128 stands for zero in the data rows.
Each pair is two rows. How far apart are they, by a hidden measure? 0 means very close, and 30 very far. Two or three weighted sums of its numbers give each row a place; it is the straight-line distance between the places.
143 113 126 144 149 149 147 106 127 128 94 98 124 177 157 147
122 133 135 140 116 106 151 136 132 125 137 126 128 104 105 126 >> 17
130 145 140 127 118 119 133 125 136 121 148 122 139 119 132 124
124 124 149 144 132 117 144 133 142 126 132 121 133 135 116 152 >> 15
113 117 122 155 132 141 158 114 139 130 130 126 134 137 133 151
113 121 149 150 125 111 147 139 132 132 130 124 136 131 123 156 >> 4
108 125 130 140 115 109 139 134 121 116 142 154 130 113 112 116
113 126 130 136 113 112 142 129 132 129 132 128 129 107 105 135 >> 6
103 114 122 149 119 114 139 130 126 115 134 159 137 127 131 139
111 139 122 122 119 107 135 136 128 122 138 143 125 108 117 129 >> 8
133 108 120 167 106 127 150 133 115 116 131 157 130 122 119 127
117 130 137 138 126 112 130 125 145 126 142 145 134 134 141 151 >> 3
127 120 146 141 131 118 149 149 143 123 127 113 129 119 126 141
138 120 122 136 120 132 133 97 150 113 148 131 125 109 94 113 >> 11
116 148 138 173 112 130 140 143 110 116 159 126 152 108 127 113
116 112 144 117 153 122 139 101 144 145 93 100 111 114 105 115 >> 19
126 128 143 148 123 115 128 130 143 123 139 123 124 119 125 132
134 149 147 143 127 118 141 123 119 125 134 137 157 152 119 153 >> 10
142 164 142 142 138 121 135 116 123 115 133 125 152 142 122 161
103 126 131 121 117 102 128 131 116 119 132 146 133 93 118 122 >> 15
148 104 95 204 99 188 174 96 100 146 86 115 162 133 128 85
113 129 149 141 112 103 125 145 124 118 123 138 142 124 124 150 >> 5
134 157 145 135 128 123 137 112 158 129 130 110 131 127 145 138
109 126 138 147 119 114 137 141 134 123 133 121 132 124 117 149 >> 5
121 128 138 133 111 104 124 143 124 129 142 139 126 120 119 141
124 125 144 142 116 112 157 131 137 128 123 123 121 112 119 143 >> 10
124 95 109 128 133 140 110 136 150 128 112 117 140 131 124 91
146 108 135 138 126 126 143 126 137 122 137 130 127 119 102 127 >> 10
147 138 125 133 123 132 133 121 104 125 137 154 166 171 102 135
112 118 124 139 117 113 135 133 113 119 136 162 127 111 113 119 >> 16
109 136 134 120 114 99 151 150 125 126 143 124 129 107 114 130
142 157 141 139 135 123 141 113 125 114 130 122 157 143 136 156 >> 11
113 110 138 141 118 109 140 134 130 120 128 122 137 120 116 151
132 152 148 134 131 119 155 122 139 129 136 129 148 135 147 159 >> 7
120 131 138 151 106 114 137 147 117 106 145 141 144 95 109 104
131 169 145 149 115 158 148 105 152 108 140 78 140 149 180 106 >> 10
122 101 127 151 122 125 142 121 136 120 130 125 129 117 100 122
105 123 142 121 111 107 141 141 127 107 125 142 132 111 109 127 >> 7
165 136 135 132 159 124 138 125 110 124 129 116 152 143 107 153
122 159 143 150 104 141 138 139 133 117 175 102 152 115 151 102 >> 10
142 145 152 153 109 154 142 104 144 114 116 85 141 155 178 132
125 135 134 134 121 115 147 128 135 123 133 127 126 105 105 127 >> 11
98 108 38 73 113 206 79 122 87 120 177 180 140 123 153 100
104 132 134 134 118 109 154 148 127 127 135 128 122 108 106 140 >> 16
163 158 156 159 98 136 136 109 145 129 131 103 147 113 131 94
143 116 118 116 147 137 127 134 122 106 124 169 115 116 152 125 >> 10
123 130 134 133 120 118 146 136 135 128 132 126 124 108 108 127
120 190 102 101 118 168 136 128 100 118 126 143 159 177 162 119 >> 17
111 119 106 132 121 136 133 97 132 111 145 152 125 100 80 95
114 107 111 127 162 147 120 126 110 110 125 134 140 90 133 154 >> 16
110 121 152 139 129 107 152 138 151 123 125 111 122 124 122 140
132 162 132 109 189 144 102 136 108 147 112 116 86 156 125 121 >> 8
127 125 104 177 105 148 171 106 126 144 95 113 132 133 130 113
122 116 160 124 152 133 152 106 139 156 94 108 86 134 122 124 >> 13
114 111 132 137 113 121 133 128 131 118 122 135 130 121 112 139
169 94 92 26 188 135 50 92 64 216 16 177 69 140 110 89 >> 12
108 131 126 124 118 106 136 142 122 120 139 153 131 110 116 127
113 158 124 117 124 150 95 128 148 145 130 99 109 185 180 129 >> 16
129 116 141 137 131 114 151 146 141 123 137 115 133 131 118 145
132 109 93 110 166 161 120 102 114 137 101 133 145 131 112 120 >> 12
137 119 130 129 146 128 135 131 133 94 129 149 120 109 142 142
105 135 112 126 88 136 120 168 120 157 139 114 148 139 167 140 >> 6
135 139 144 168 99 121 142 129 116 129 141 138 141 103 115 104
110 126 135 121 106 99 126 153 123 105 133 139 132 107 114 124 >> 4
157 143 143 142 134 121 141 126 127 130 141 128 156 132 127 153
116 173 144 130 104 114 133 135 125 135 141 122 162 144 118 141 >> 8
117 120 136 144 118 115 145 135 129 128 139 133 137 127 122 149
136 85 124 123 127 131 115 130 143 117 131 122 134 130 114 104 >> 2
116 112 142 150 120 118 149 129 138 129 133 121 128 119 115 147
111 136 134 133 113 99 144 133 130 115 145 146 128 112 128 138 >> 14
129 117 139 158 108 121 138 140 118 118 149 142 143 107 113 110
104 146 131 124 110 104 118 152 129 105 145 120 144 110 125 128 >> 7
133 104 153 132 135 114 154 132 147 127 106 113 111 117 124 134
130 141 153 127 135 127 116 86 146 170 115 103 75 131 113 80 >> 10
119 175 111 106 103 141 63 0 165 226 66 101 64 71 87 7
123 106 122 138 118 135 136 112 142 102 132 142 125 123 96 98 >> 15
122 99 114 117 141 129 113 131 145 121 111 138 140 135 112 99
135 110 145 140 117 118 117 132 145 117 148 116 125 129 124 137 >> 11
81 191 107 110 120 199 129 154 104 106 145 127 146 180 189 101
116 124 146 138 120 111 135 142 138 112 135 132 129 125 119 147 >> 17
163 144 88 50 223 159 43 183 74 140 62 125 105 190 116 81
123 141 142 146 118 126 133 132 152 122 143 102 134 120 136 141 >> 19
118 114 157 144 127 109 149 141 138 128 135 110 131 130 114 146
138 156 86 131 165 142 119 157 65 109 87 126 155 171 141 130 >> 22
116 120 124 151 113 110 146 138 109 114 144 163 138 107 110 117
144 121 160 118 156 121 96 120 120 170 104 119 72 149 164 123 >> 19
162 128 129 140 154 137 137 105 120 118 105 104 146 154 142 153
119 130 142 138 108 113 123 144 130 122 135 130 143 122 124 143 >> 3
160 132 86 110 143 160 126 116 136 157 94 164 162 137 109 89
122 117 131 129 148 124 138 142 123 108 133 134 136 109 142 160 >> 14
143 106 125 136 122 120 139 114 139 111 147 129 127 109 101 104
121 126 136 138 119 106 141 139 134 117 137 125 125 121 116 139 >> 6
120 111 139 144 119 108 136 144 140 109 140 125 126 118 119 140
120 144 128 133 128 112 138 128 138 118 146 136 129 103 123 150 >> 6
106 167 142 132 100 120 124 141 138 106 161 108 147 112 138 119
142 181 151 133 111 138 139 104 149 124 153 77 149 126 151 109 >> 4
134 150 149 119 157 132 120 79 161 158 93 104 65 123 117 77
123 137 129 126 138 114 128 130 146 119 147 130 124 101 133 148 >> 7
121 124 135 114 152 117 126 130 125 101 129 128 135 111 146 157
135 79 126 135 114 129 139 140 140 116 145 133 124 131 109 106 >> 11
135 135 144 158 103 121 139 140 118 123 146 138 142 105 116 114
133 112 100 150 137 155 154 77 109 145 93 99 143 138 117 125 >> 12
132 151 127 131 126 127 105 94 147 122 139 141 116 102 111 108
133 83 130 140 123 127 123 134 149 107 143 133 128 130 110 119 >> 12
119 155 134 136 113 127 125 132 163 109 147 103 137 143 154 153
121 163 141 148 100 147 139 125 144 114 167 99 143 115 156 102 >> 15
130 149 99 112 130 112 98 197 85 114 110 140 165 147 123 132
132 132 132 119 149 116 138 139 145 98 145 132 123 99 136 147 >> 20
130 115 144 140 124 120 143 131 145 134 140 115 126 121 107 146
135 134 136 119 135 108 134 137 141 105 149 131 125 90 131 147 >> 10
151 108 71 79 150 184 123 130 90 134 124 141 160 138 123 116
125 140 137 136 107 103 134 128 113 115 148 148 126 97 108 115 >> 7
134 157 143 120 124 116 138 129 137 134 139 114 138 124 132 141
121 134 143 148 142 125 130 138 139 126 136 111 106 131 135 139 >> 14
176 92 135 75 134 123 89 138 78 215 64 146 63 162 179 116
146 70 50 50 165 167 62 158 80 110 107 195 111 100 174 102 >> 25
120 126 134 117 150 106 126 145 136 104 154 133 136 109 142 162
142 119 165 125 143 127 132 125 135 167 105 112 77 153 144 122 >> 17
112 114 131 123 100 102 109 153 133 114 146 120 140 122 141 130
110 129 96 110 60 121 70 190 118 152 141 124 160 149 186 135 >> 11
119 118 142 142 114 117 135 136 135 123 127 127 120 128 122 140
171 69 123 76 145 129 112 163 130 145 96 164 115 139 153 113 >> 7
138 87 132 123 120 127 126 147 151 121 138 130 131 138 114 107
130 115 153 129 119 113 130 140 140 138 124 125 128 116 138 133 >> 4
134 131 135 132 136 106 134 135 141 120 141 123 122 111 134 148
118 122 138 146 123 112 142 139 136 124 136 117 122 110 109 145 >> 6
101 196 112 126 113 164 147 127 129 95 145 95 153 169 185 133
125 132 124 160 113 121 145 116 127 120 131 139 123 106 110 114 >> 6
124 123 136 120 132 117 124 124 148 131 116 143 132 130 113 137
129 126 129 127 137 117 135 122 145 99 158 132 125 91 120 131 >> 10
123 129 137 147 127 115 132 124 133 129 136 127 133 132 131 145
101 141 32 120 100 199 150 129 65 146 72 88 168 167 137 94 >> 25
123 128 145 147 124 111 146 135 134 125 144 135 143 133 125 154
123 101 127 110 138 125 125 104 112 114 92 140 103 107 121 121 >> 11
131 119 140 139 132 115 150 141 140 122 140 122 142 125 109 156
131 130 153 149 124 112 162 132 140 135 131 117 125 127 114 142 >> 1
124 119 130 140 142 129 138 131 137 109 136 142 126 112 127 145
172 52 66 66 160 151 57 180 136 117 64 156 123 149 150 61 >> 7
156 145 136 143 139 128 142 97 125 123 122 113 158 150 146 156
126 165 152 140 101 168 133 122 144 99 168 98 141 146 175 101 >> 7
121 125 132 136 123 114 139 139 130 117 135 120 127 118 133 142
124 135 127 133 91 107 90 176 116 149 127 118 138 135 157 139 >> 10
133 118 145 142 100 115 148 130 143 144 141 107 134 135 132 132
127 126 140 117 107 105 134 140 125 123 135 136 123 116 115 130 >> 8
131 131 141 155 112 113 127 141 134 119 145 134 126 109 117 117
127 135 143 138 118 112 134 141 141 122 134 120 134 130 126 142 >> 4
117 122 123 137 120 115 148 144 129 138 139 115 136 124 131 146
150 124 120 194 90 146 137 125 132 137 98 124 132 104 118 87 >> 6
125 130 135 127 118 107 131 133 123 111 139 136 117 112 123 141
131 119 119 126 139 133 120 100 132 105 141 137 130 104 108 133 >> 5
117 129 140 139 124 114 134 139 137 129 136 124 122 132 127 142
121 142 130 128 145 120 141 118 152 112 155 151 131 104 104 136 >> 6
117 133 127 135 106 129 160 141 123 154 129 103 142 140 146 140
128 134 133 138 122 110 123 133 133 113 142 124 129 121 126 134 >> 5
122 116 153 135 119 121 142 125 128 139 119 117 104 123 129 135
126 139 130 126 121 107 148 149 135 117 134 131 122 123 114 135 >> 11
133 129 145 130 108 131 101 139 140 160 131 111 106 166 171 134
139 136 126 196 81 142 128 110 132 134 99 123 123 96 118 84 >> 12
116 113 158 121 163 126 144 114 146 139 105 94 98 125 116 127
116 181 122 118 109 160 142 120 122 116 134 95 150 153 173 131 >> 24
131 156 116 141 135 118 131 147 94 117 119 130 162 145 133 147
126 129 140 129 107 112 137 143 132 117 143 129 129 127 125 137 >> 12
119 162 146 137 110 166 143 119 146 101 161 78 136 146 178 102
127 153 146 138 98 121 133 131 131 110 153 113 146 97 117 112 >> 9
128 104 145 139 119 112 120 134 141 136 140 116 129 128 134 144
115 116 128 142 110 124 137 119 139 123 118 141 121 119 106 116 >> 4
111 114 132 128 144 125 122 117 123 90 133 152 139 93 121 152
83 161 111 108 77 116 106 173 107 125 139 133 160 134 129 123 >> 20
149 167 145 132 130 128 148 104 142 121 133 115 155 148 140 159
133 169 144 156 104 146 134 130 138 110 158 100 149 113 152 96 >> 14
139 109 147 124 110 117 122 135 139 153 137 109 103 149 149 133
125 131 128 145 128 113 142 121 138 115 133 126 129 124 137 148 >> 10
142 173 153 130 117 124 136 114 159 125 133 83 148 135 154 123
117 111 149 146 127 115 144 140 130 130 138 116 129 124 120 144 >> 12
152 144 137 138 137 127 132 119 120 126 133 142 159 159 112 140
158 135 134 149 141 124 129 125 128 123 135 132 160 149 110 151 >> 4
140 118 136 123 132 121 139 129 145 116 130 140 125 120 137 146
125 131 144 151 106 120 153 122 131 145 140 122 130 115 131 128 >> 7
135 141 129 131 138 118 129 134 132 113 144 133 124 94 122 142
131 98 138 142 132 118 143 143 143 121 145 125 136 129 121 126 >> 6
108 124 130 127 107 98 140 138 115 119 127 144 131 100 119 123
115 127 122 138 137 108 129 119 139 121 131 135 131 124 140 155 >> 12
158 104 108 89 93 120 98 192 133 154 104 145 150 152 151 106
112 111 144 146 124 118 141 135 143 137 137 123 130 133 114 156 >> 21
104 138 131 130 115 104 146 140 127 124 138 129 128 110 112 131
123 128 134 143 138 110 137 140 125 122 132 125 124 115 127 143 >> 6
125 132 120 126 125 117 124 120 146 121 150 142 131 113 118 134
140 114 95 146 149 154 150 92 109 142 100 106 136 146 119 126 >> 8
106 133 139 139 112 114 128 141 137 122 122 137 142 133 110 142
146 149 88 99 119 115 78 231 78 126 104 140 170 159 133 109 >> 27
134 163 153 143 129 114 142 123 125 134 144 137 159 144 126 155
121 150 147 126 177 139 128 134 135 148 119 103 80 144 127 115 >> 23
142 119 129 133 96 121 109 145 129 144 130 158 159 159 79 104
122 119 113 110 163 145 110 121 128 126 121 141 151 119 139 143 >> 26
173 104 139 110 143 133 121 126 147 119 124 111 154 164 114 95
109 122 118 130 111 126 142 105 127 122 138 145 128 102 79 103 >> 13
118 103 101 108 158 152 110 108 117 132 112 146 156 120 130 132
127 127 141 148 118 110 139 138 143 123 136 145 140 133 111 148 >> 20
110 111 138 145 119 111 156 134 132 120 137 128 130 124 112 143
167 93 147 103 126 113 129 131 121 170 90 142 96 133 158 133 >> 15
107 111 43 79 100 173 70 153 85 130 134 174 123 132 193 112
126 114 114 96 162 123 114 112 102 110 90 163 124 100 110 133 >> 12
133 127 153 135 123 99 131 110 155 128 137 132 115 110 107 133
151 103 133 110 155 120 143 136 136 118 145 112 128 135 105 139 >> 5
